[[ 22  42  62 -16  -6]
 [ 19  44  51 -16  14]
 [ 20  43  47  -8  -9]] gives -8

[[-64 -15  -5 -20]
 [ 68  17   1  26]
 [ 67  26  11  29]] gives 11

[[ 46  31 -21  27  -9]
 [ 55  28   7  10   8]
 [-23   7   0  28  -7]] gives 28

[[ 57 -57 -57 -51  53]
 [ 16 -27 -15  -9  25]
 [ -5  -7   9  10   8]] gives 10

[[-45 -40  36  44 -35]
 [-53 -42  37  51 -40]
 [ 55  45 -38 -52  39]] gives -52

[[  0  33   7  29  18]
 [ 28  53   8   6   1]
 [-15  32   4  52  11]] gives 52

[[ 22 -17  36  -2   4 -20  23]
 [ 35 -16  24 -21 -50 -10  30]
 [-31   8  12  28  53  -7 -24]] gives -7

[[ 59 -31 -23 -53  43]
 [  6 -27 -34 -18   3]
 [ 63 -69 -34 -23  37]] gives -23

[[ 54 -48 -45  55 -45  54  59]
 [ 28 -17 -16  30 -17  28  31]
 [  2  15  13   2  13   2   2]] gives 2
---
[75, 11, 7, 88, 95, 12, 3] >> 75
[[20, 74, 89, 54], [50, 23, 68, 27], [76, 3, 51, 10]] >> 74
[74, 230, 208, 62, 48, 206] >> 206
[[1506, 7604, 1846, 5142, 9359], [3142, 7724, 2519, 6616, 1031]] >> 7604
[[5403, 9372, 2404, 8559, 3171, 7440], [8092, 9411, 2223, 9691, 5070, 4555], [6345, 9503, 2221, 8267, 5168, 8177]] >> 9411
[2693, 8367, 2926, 8756, 2334, 7393] >> 7393
[1521, 3144, 7882, 3375] >> 3144
[-903, -778, -821, 941] >> -821
[[87, 19, 34, 57], [58, 69, 9, 14], [39, 70, 64, 44]] >> 69
[40, -31, -20, -13, 0] >> -13
---
array([[7, 5, 1, 5],
       [5, 2, 8, 3],
       [6, 3, 4, 7]]) result: 6

array([19, 74, 98, 58, 56, 49]) result: 19

array([[72, 76, 10, 24],
       [75, 74, 11, 24]]) result: 75

array([[113, 102,  91,  80, 168, 135],
       [196,  16, 153, 117, 202,  95]]) result: 196

array([ 9, 84, 28, 22]) result: 9

array([[-399,  757,  142,  207],
       [-417,  104,  147,  187],
       [-768,  795,  203,  189]]) result: -768

array([[7, 6, 8, 9, 9],
       [1, 2, 2, 4, 5]]) result: 1
---
[[ -8 -14 -10  57 -41]
 [ 12 -23  -1  65   5]] yields -1

[[ 45 -45  32 -15  19 -46]
 [-51  54 -39  16 -24  55]
 [ 45 -47  35 -14  20 -48]] yields -39

[[-41  56 -40 -42]
 [-39  53 -58 -37]
 [-38  62 -39 -47]] yields -58

[[-11   6  36  -8  42 -17]
 [-49  46  -1 -14  57  21]
 [-48  51 -11 -31  49  19]] yields -1

[[  2  63 -30  -2]
 [ 13 -45  66   3]
 [ 37  12  70 -14]] yields 66

[[ 61 -52  45  49]
 [ 24  46 -32  37]
 [ 53 -19  19  49]] yields -32

[[-25  15  -1  -3  17  -1  11]
 [ 56 -16 -21   7 -19  32  15]
 [ 17  19 -18  -1  -3  47  40]] yields -21

[[ 51  -9  54  11  -7  58]
 [ -5   9  -3  -8   9  -5]
 [-17   8 -18  -7   7 -19]] yields -3

[[ 65   6  66   9  23]
 [ 16  57 -61   0  32]] yields -61

[[ 63 -37  51 -26  23]
 [-66 -28   7 -45  16]
 [ 66  24 -42 -13   3]] yields 7
---
5  3  3  5  2  3
2  7  4  4  4  3
7  0  4  3  3  4
result: 5

636   66  598  271  259  883  296 result: 259

65  58  58  64
69  36  47  63
96  56  18  61
result: 58

136   98  209   57  107 result: 209

222  939  681  707  386  671
207  950  781  543  424  562
196  879  846  300  452  386
result: 707

4  2  5  7  6  4 result: 7

788   97  830  315 result: 97

70  77  95  24  42  37  53 result: 42

3  1  2  7  6  5 result: 7

21  63  51  84  86  63  53
20  65  59  83  84  56  43
result: 86
---
-44,-8,17,-38,-30,52,-61 -> -44, -61

9,-2,-42,-45,-33,-60 -> 9, -60

1,-70,67,11 -> 1, 11

11,-23,2,-7,-14,44,-38
-4,-8,3,-41,-19,-20,-24
19,-15,-39,-72,5,13,-16
-> 11, -16

22,28,-60,-67,-71,-1 -> 22, -1

25,37,3,-7,62,10 -> 25, 10
---
Input:  608  -771   -39  -129
Output: -39

Input:
 50  138  160  217   82  133
210  136   88    5  113  130
159  202  115  143   65  148
Output: 115

Input: 66  60   5  74  25  67
Output: 5

Input:
4522  1869  8387  4975  3802
2490  5734  6642  1395  4413
Output: 6642

Input: 712  197   97   51  875  860
Output: 97

Input: 2  2  7  0  0  1
Output: 7

Input: 4  7  5  5  0
Output: 5

Input:
447  760  489  366   72  576  760
429  409  489  385  489  243  409
Output: 489
---
[821 120 317 625 847 964] Answer: 317

[[-950  956  149  251  281]
 [ 514  684  732  435 -176]] Answer: 149

[[6 1 6 8]
 [1 7 4 7]
 [1 1 3 7]] Answer: 6

[852 251 180 244 749 869] Answer: 180

[ 55 217 118 173 154] Answer: 118

[[665 935 659  79  61 650]
 [913 713 899 928 899 890]] Answer: 659

[ 777 -599 -992 -506 -475  457  578] Answer: -992
---
[[  -3.1  -61.9  -16.9  -67.9]
 [  -4.2   33.0 -126.6  204.5]
 [ -23.1 -164.5   36.6 -148.3]] -> -164.5

[[-0.132 -0.177  0.077 -0.071 -0.038 -0.217]
 [-0.014 -0.146  0.003 -0.121  0.062 -0.152]
 [ 0.061  0.127 -0.148  0.021  0.089  0.062]] -> 0.021

[[ -86.1   44.6   -2.5   43.1]
 [  80.5   87.9  200.1  148.3]
 [-174.2  -86.4  -75.7  -36.4]] -> -86.4

[[ -6.121  -7.035  20.740  19.941]
 [ -6.542   3.575   9.595 -13.752]
 [-12.159  21.183  11.774   5.674]] -> 21.183

[[ 0.107  0.122  0.016 -0.068  0.117 -0.025 -0.079]
 [ 0.002  0.043  0.063 -0.106 -0.029 -0.070 -0.042]
 [-0.010 -0.076 -0.078  0.096 -0.231 -0.038  0.164]] -> -0.231

[[ -2.305  -1.692   4.567  14.585  17.177]
 [  8.949   3.302 -12.403  -3.559 -13.396]
 [  7.527  13.293  21.645  -2.811 -20.086]] -> 21.645
